In the rows, zero is written as 128.
A single turn carries every row of the set below to another of its rows. Some are shown first; where does it send the rows asked next?
J346: [ 84 119 114 147 122 101 126 123 137 122 149 137 157  89 112 129 114 139
 143 123 134 129 106 143 123 128 138 101 123 123 137 159 133]
J585: [ 84 119 118 125 136 124 126 169 124 142 134 118 168 118 178 133 114 133
 139 170 118 135 127 125 146  99 151 116 148  95 132 112 125]
J514: [ 99 113 117 114 148 147 109 117 132 111 179 120 181 100 159 132  83 138
 141 148 102 136 113 131 152  96 138 129 128 116 122 125 127]
J927: [102 105 118 126 135 137 160 107 123 144 143 148 140 109 144 118 127 137
 131 153 143 132 126 126 142  84 123 122 136 101 132 101  96]
J754: [155 109 115 103 122 133 138 108 127 137 116 128 153 134 155 124 134 128
 116 151 145 148 143 125 139 155 143 153 147 115 144 135 139]
J356: [137  89 140 127 150 128 138 132 134 159 159  88 140 125 136 140 128 129
 152 140 124 111 145 112 162 135 142 138 151 107 114 153 144]
J228: [155 129 140 130 146 126 158 114 137 148 153  99 172 129 165 122  92 140
 158 136 107 135 142 105 133 125 159 133 143 128 145 162 148]
J805: [117 111 110 107 139 135 132  94 134 152 136 101 154 111 173 136 118 144
 142 155 115 106 153 123 160 154 176 136 136 128 140 147 149]
J318: [133 143 123 122 139 110 156 134 121 154 123 139 131  90 135 133 111 141
 140 146 129 107 101 133 114  76 142 141 128 106 147 112 127]
J116: [131 109 108 140 132 139 144  94 133 122 145 169 152  80 136 131 107 135
 145 147 114 114  99 131 141 102 139 138 110 107 139 101 141]
J178: [127 123 135 148 147 116 100 149 132 125 132 109 166 100 146 143  98 162
 157 142 109 104  93 149 141 102 157 123 144 106 142 129 121]
J792: [ 82 143 123 124 129 118 127 127 118 108 146 143 169  80 128 107 109 129
 143 140 147 121 142 120 132 108 117 113 150 123 121 149 144]
J880: [171 116 122 114 121 122 135 114 131 142 122 101 136 128 124 148 128 126
 132 136 148 145 122 136 143 140 140 154 139 119 135 150 134]
J866: [171 132 117 110 120 127 136  95 131 130 142 121 164 132 139 125 111 113
 139 133 140 149 127 117 146 140 132 156 138 133 136 135 152]
J682: [ 84 122 117 131 142 130 134 160 128 133 123 164 162  85 131 116 116 137
 145 132 138 133 116 124 112 130 150 131 146 109 141 164 137]

J178 moves to J585
J866 moves to J880
J116 moves to J318
Now these:
J792 moves to J346
J805 moves to J228

A single turn carries every row of the set below to another of its rows. Some are shown first; where does it send the rows asked next?
J491: [150 142 139 125 142 135 141 118 115 130 133 126 150 107 150 143 122 140
 148 118 149 152]
J486: [159 115 142 151 140 104 123 134 128 128 150 131 153 125 118 131 137  99
 105 145 123 153]
J545: [115 134 156 119 142 130 129 134 123 113 131 109 105 127  98 131 152 109
 125 154 133 102]
J325: [127 124 126 126 107 116 144 148 133 124 110 108 103 172 127  99 117 106
 126 125 126 106]
J619: [110 134 152 124 136 126 127 138 122 109 134 107 109 120  97 129 152  98
 121 150 132 104]
J639: [102 146 113 125 137 100 135 123 113 115 127 107 111 128 114 131 145 155
 145 124 126 104]
J746: [137 152 139 138 138  94 147 134  98 145 142 119 151 112 114 125 121 120
 143 131 123 155]
J248: [139 153 139 140 138  99 147 137  95 148 142 123 145 119 118 124 122 111
 135 131 118 160]
J589: [115  98 130 117 116 125 135 112 142  88 114 109 105 139 141 118 122 138
 135 128 142 129]
J686: [145 125 130 144 123 130 144 153 120 126 132 117 103 149 117 127 147 125
 115 132 167  89]
J616: [127 146 135 136 139 101 153 132  89 151 132 128 145 115 114 122 118 120
 140 135 120 153]
J120: [152 137 135 122 139 135 141 107 124 127 132 121 154 110 146 140 121 141
 152 120 145 153]
J621: [152 123 105 158 135 117 122 141 126 137 138 139 163 146 143 139 116 127
 124 110 107 115]
J475: [135 132 132 111 136 142 124 125 134 126 117 134 165 138 144 128 102  98
 141 116 103 123]
J418: [ 98 144 121 130 125 101 135 125 109 106 127 105 107 120 116 130 140 159
 137 127 125 113]
J495: [120 101 127 113 118 121 128 121 140  90 111 107 105 147 144 121 126 143
 128 131 138 126]
J306: [122 129 119 119 114 109 138 144 138 132 107 106 109 169 128  97 123 103
 129 112 124 111]
J322: [122 120 121 125 107 122 146 140 128 125 113 108 109 172 124 102 114 101
 132 115 126 105]
J800: [125 129 125 126 106 125 141 140 134 132 110 107 107 171 130  98 117 107
 130 110 128 106]
J64: [150 120  96 160 127 121 128 148 127 138 132 143 162 137 142 137 123 126
 116 120 114 110]
J385: [145 136 132 115 136 136 123 118 142 127 124 125 168 144 143 128 104 104
 149 111 103 127]
J206: [136 153 137 136 140  98 142 132  95 153 137 116 150 119 112 120 115 112
 135 132 120 154]
J7: [147 123 130 146 123 134 133 150 124 126 132 120 107 150 120 129 150 120
 109 119 165  86]
J401: [154 128 100 161 133 113 124 139 129 141 134 134 164 141 137 134 114 131
 123 114 111 111]
J439: [141 115 123 145 119 134 141 152 120 126 134 116 109 145 118 129 149 117
 113 125 167  90]
J878: [141 139 138 118 141 145 122 117 143 128 123 129 160 135 147 132 107 106
 147 115  99 132]
J961: [ 96 141 118 130 125 104 141 130 109 103 127 106 111 118 115 131 135 152
 146 130 128 107]
J15: [157 106 139 155 142 110 121 135 125 131 147 135 147 129 127 133 135 104
 103 142 121 154]
J240: [152 108 142 152 141 109 130 130 123 123 142 145 144 123 119 131 131 100
  99 149 123 149]
J665: [ 99 142 118 120 127 108 135 128 109 105 124 104 109 130 118 133 136 156
 144 133 123 102]
J361: [161 107 141 153 145 108 121 124 128 127 145 132 151 128 120 130 129 107
 100 144 129 151]
J160: [142 137 139 117 141 137 118 119 145 125 119 125 165 134 141 126 101 103
 140 117 103 128]
J279: [159 120 103 156 131 115 122 145 130 139 140 133 168 144 138 137 123 124
 123 114 117 113]
J117: [112 133 157 129 141 123 119 138 124 117 134 108 108 123  96 127 155 107
 118 146 126 103]
J977: [148 127 125 144 128 121 142 151 129 127 129 122 106 145 124 126 153 124
 113 118 172  93]
J700: [116 103 139 114 119 121 130 113 139  93 111 106 104 141 143 114 123 143
 131 121 141 133]
J251: [154 143 130 123 138 134 138 114 117 127 132 120 155 107 147 142 119 143
 140 118 154 148]
J14: [116 135 159 121 149 122 127 132 135 119 129 113 107 126  97 125 156 102
 125 145 133 105]
J278: [120  99 128 108 129 115 124 112 143  93 114 108 108 144 142 121 134 140
 128 123 144 132]
J16: [148 135 129 116 136 143 144 107 113 127 126 130 150 109 148 142 121 139
 141 123 150 151]

J248 moves to J491
J616 moves to J16
Now these:
J800 moves to J7
J686 moves to J545
J961 moves to J589
J306 moves to J977
J486 moves to J746
J160 moves to J401

A single turn carries every row of the set below to another of its rows. Some are shown first; where does it send the rows asked next?
J629: [135 152 121 129 122 139 157 121  88 116 131 147 145 133 114 136 135 119
 119 129 159 136 138 127 105 105  90 121 138 145 111 127 140 131 111 135
 107 120 121 131 141 131 127 137 137 145 140 117 118 130 147 155 124 142
 134 119 102]
J144: [145 156 139 180 143 130 133 133 109 146 119 108 133 135 140 113 114 115
 121 118  96 111 123 154 127 125 138 110 152 125 132 115 118 121 107 137
 127 117 156 112 140 126 130 114 129 133 153 135 137 115 143 139 133 154
 109 106 159]
J453: [102  99 117 121 132 116  77 124 133 150 136 127 121 146 121 125 110 135
 105 133 136 149 135 122 143 133 112 143 127 142  97 143 132 142 138 149
 114 123 123 139 115  95 154 135  95 102  97 148 148 114 138 136  85 117
 122 123  99]
J560: [123 104 122  95 116 105  78 110 131 154 129 120 112 134 135 130  95 120
 113 133 125 133 125 123 163 140 137 145 128 146 103 134 139 140 131 156
 133 139 125 135 114 103 135 124 103  95 120 146 145 111 127 123  86 124
 132 107 132]
J930: [118 146 134 148 139 134 131 153 119 111 117 110 141 160 139 140 118 116
 129 132 114 123 127 116 122 125 125 126 157 129 136 126 107 127 119 106
 119 109 131 122 145 124 119 115 150 156 131 131 127 107 126 127 139 152
  78 116 146]
J555: [109 156 134 137  97 144 115 102 123 135 106 117  99 120 147 148 144 119
 135 138 114 104 131 131 121 138 123 113 132 132 149 138 109 132 112 122
 116 138 114 112 117 135 132 147 134 148 113 112 130 147 113 145 117 151
 116  93 146]
J941: [105  98 126 130 122 114  99 116 148 146 123 155 139 147 122 115 122 144
  99 116 145 133 134 111 110 133 122 145  98 153 107 150 119 144 127 141
 103 130 131 128 129  95 162 138 101  98  94 159 128 127 141 128 105 134
 120 115 100]
J449: [149 162 125 145 135 121 147 114  95 132 106 127 118 126 134 111 127 113
 123 132 121 131 122 154 116 115 113 116 129 136 120 102 130 134  85 146
 131 121 145 116 129 120 140 121 128 113 165 108 114 139 156 144 130 154
 147 114 125]
J934: [120 142 130 151 149 145 129 128 128 126 116 112 137 143 131 149 137 120
 114 126 133 117 126 129 110 128 126 118 148 121 138 135 107 126 135 102
 112 116 116 110 137 141 131 107 139 162 126 132 134 110 128 147 122 157
  89  95 149]
J8: [128 154 127 166  93 162 115 132 109 149 102 133 124 112 141 118 122 144
 155 124 113 114 140 139 162 133 135 100 146 118 154 142 114 105 131 152
 124 113 114 125 136 122 132 141 135 119 142 144 137 131 133 138 139 116
 124 151 135]
J307: [149 145 119 141 146 140 149 130 115 144 105 129 129 128 141 119 121 142
 138 124 149 146 123 139 159 133 128 103 122 138 133 130 103 118 122 137
 126 114 129 123 151 127 131 109 135 101 155 134 134 146 152 154 133 119
 143 159 150]
J684: [117 158 132 114 138 130 132 103 114 122 109 130 135 130 123 139 150 121
 126 149 145 123 125 136 117 142 119 105 124 131 118 128 117 155 121 120
 134 117 126 115 125 128 142 109 145 140 148 110 119 141 147 162 120 153
 115  83 128]
J238: [126  91 133 115 118 114  96 134 132 153 133 124 101 127 133 115  98 137
 120 123 117 155 139 138 144 144 121 144 121 143 107 125 156 135 122 154
 115 139 122 138 125  92 130 145  98  91 113 133 144  96 116 134  91 130
 135 123  98]
J868: [125 145 123 123 142 120 135 154 125 111 110 122 138 153 138 121 120 144
 142 155 142 144 128 124 150 136 124 109 129 148 127 132  98 147 125 109
 120 104 149 130 133 109 122 125 161 119 142 118 118 143 134 141 140 139
  92 142 139]
J197: [116 100 124 124 110 126  75 132 145 132 124 161 157 149 114 118 123 145
 131 134 131 138 146 116 115 131 133 152 121 134 109 144 129 133 119 154
 118 136 137 134 124 103 156 132 123 105 121 161 119 121 141 102 106 141
 133 114  81]
J326: [147 121 112 123 107 139 147 142 138 126 101 133 151 115 115 125 116 135
 135 132 154 154 123 119 136  98 120 117 114 141 128 130 118 134 136 127
 103  98 138 128 161 118 121 121 119 137 151 125 108 124 144 151 137 156
 116 155 135]
J320: [119  97 127 117 125 123  93 128 134 155 135 130 116 114 130 119 103 134
 111 138 127 149 148 147 148 147 122 136 135 140 102 131 157 130 135 162
 131 127 111 150 124 103 144 137 104 101 122 155 146  93 131 135  77 125
 147 109 107]
J316: [151 127 131 170 121 153 135 133 128 130 116 120 149 122 130 120 111 129
 109 112 122 128 112 129 115  94 118 126 130 124 127 127 118 117 126 119
 115  92 126 114 165 145 118 120 112 158 136 144 131  98 145 145 138 149
 117 126 142]
J289: [136 130 113 160  84 154  97 130 137 121 103 128 130 109 129 120 123 156
 138 129 127 120 131 130 141  88 122 118 124 120 146 143 110 121 141 122
 106  95 116 105 126 131 122 156 122 140 124 131 121 122 125 133 144 142
 108 147 121]
J392: [114 155 112 152 110 133 112 142 128 110 101 117 116 125 159 121 115 144
 133 155 121 108 146 136 157 123 126 111 152 136 151 140 103 122 135 116
 128  95 112 131 113 113 132 156 153 130 127 139 122 127 122 117 134 132
  95 133 145]
J593: [124 161 129 185 104 127 128 115 106 154 110 121 101 107 145 118 130 124
 118 125 104 107 137 157 120 113 110 106 138 142 143 126 125 125 100 143
 106 120 141 114 119 115 147 169 113 128 123 121 131 141 134 148 121 152
 129 115 137]
J352: [127 102 112 110 136  99  74 119 125 141 141 119 107 139 137 130 104 135
 115 137 135 139 137 138 157 128 128 147 137 141 104 130 142 131 128 144
 126 143 125 122  97 106 133 140 119  85 114 139 145 108 125 120  82 121
 134 112 113]
J226: [155 139 136 171 127 161 141 139 100 124 140 129 144 147 129 126 120 128
 118 113 128 128 121 129 106 103 107 132 147 127 120 132 120 111 109 131
 107 118 127 120 158 154 107 129 127 157 128 138 142 108 130 138 138 140
 121 123 124]
J932: [122 114 125 100 118  96 104 106 138 141 117 142 121 145 148 123 101 120
 107 123 133 112 124 110 138 147 150 147 111 165 115 138 126 141 114 144
 127 148 133 130 119 100 148 131 125  86 115 161 129 127 128 104 104 134
 127 101 141]
J537: [113  96 121 113 116 123  61 129 139 147 128 128 124 143 111 127 114 132
 126 142 118 150 135 122 138 132 124 149 131 129 100 134 140 143 128 161
 120 134 133 138 113 100 145 126  97 106 115 138 137 111 133 122  88 134
 124 115  91]
J416: [130 100 145 125 114 117 131 125 134 154 125 153 116 131 138 105 105 141
 120 100 127 136 146 132 122 156 137 139 104 154 119 132 149 127 107 152
 109 155 126 132 142  88 140 147 116  80 114 149 133 111 117 127 107 135
 143 118 108]
J609: [137 150 145 177 155 141 133 131 101 148 125 113 137 142 141 126 121 131
 131 101 117 115 123 146 139 133 137 105 145 119 139 125 113 109 118 125
 126 122 132  98 147 133 123 112 143 120 143 137 151 117 139 154 135 124
 114 125 154]
J683: [130 100 128 135 124 116 114 128 146 146 120 155 138 109 136 107 109 148
 117 124 134 133 160 153 129 144 139 135 123 145 120 132 156 118 124 153
 128 134 121 138 135  98 158 142 126  88 138 170 124 100 136 119  94 143
 158 109 108]
J128: [118 162 126 156  82 153 122 113  99 136 133 140 127 127 134 134 129 121
 115 142 126 107 133 118 115 106  98 120 141 150 123 150 115 128 109 141
 108 113 129 137 133 139 131 172 121 164 108 138 138 144 131 137 126 136
 129 111 128]
J967: [130 105 115 111 139  98  84 113 142 128 121 142 131 139 141 132 118 146
 122 127 147 121 143 134 138 135 149 149 125 142 123 136 130 123 120 132
 127 154 121 109 101 112 144 133 149  77 127 157 128 119 126 102  97 135
 140 104 117]

J416 moves to J197
J560 moves to J320
Now these:
J593 moves to J289
J934 moves to J609
J326 moves to J684

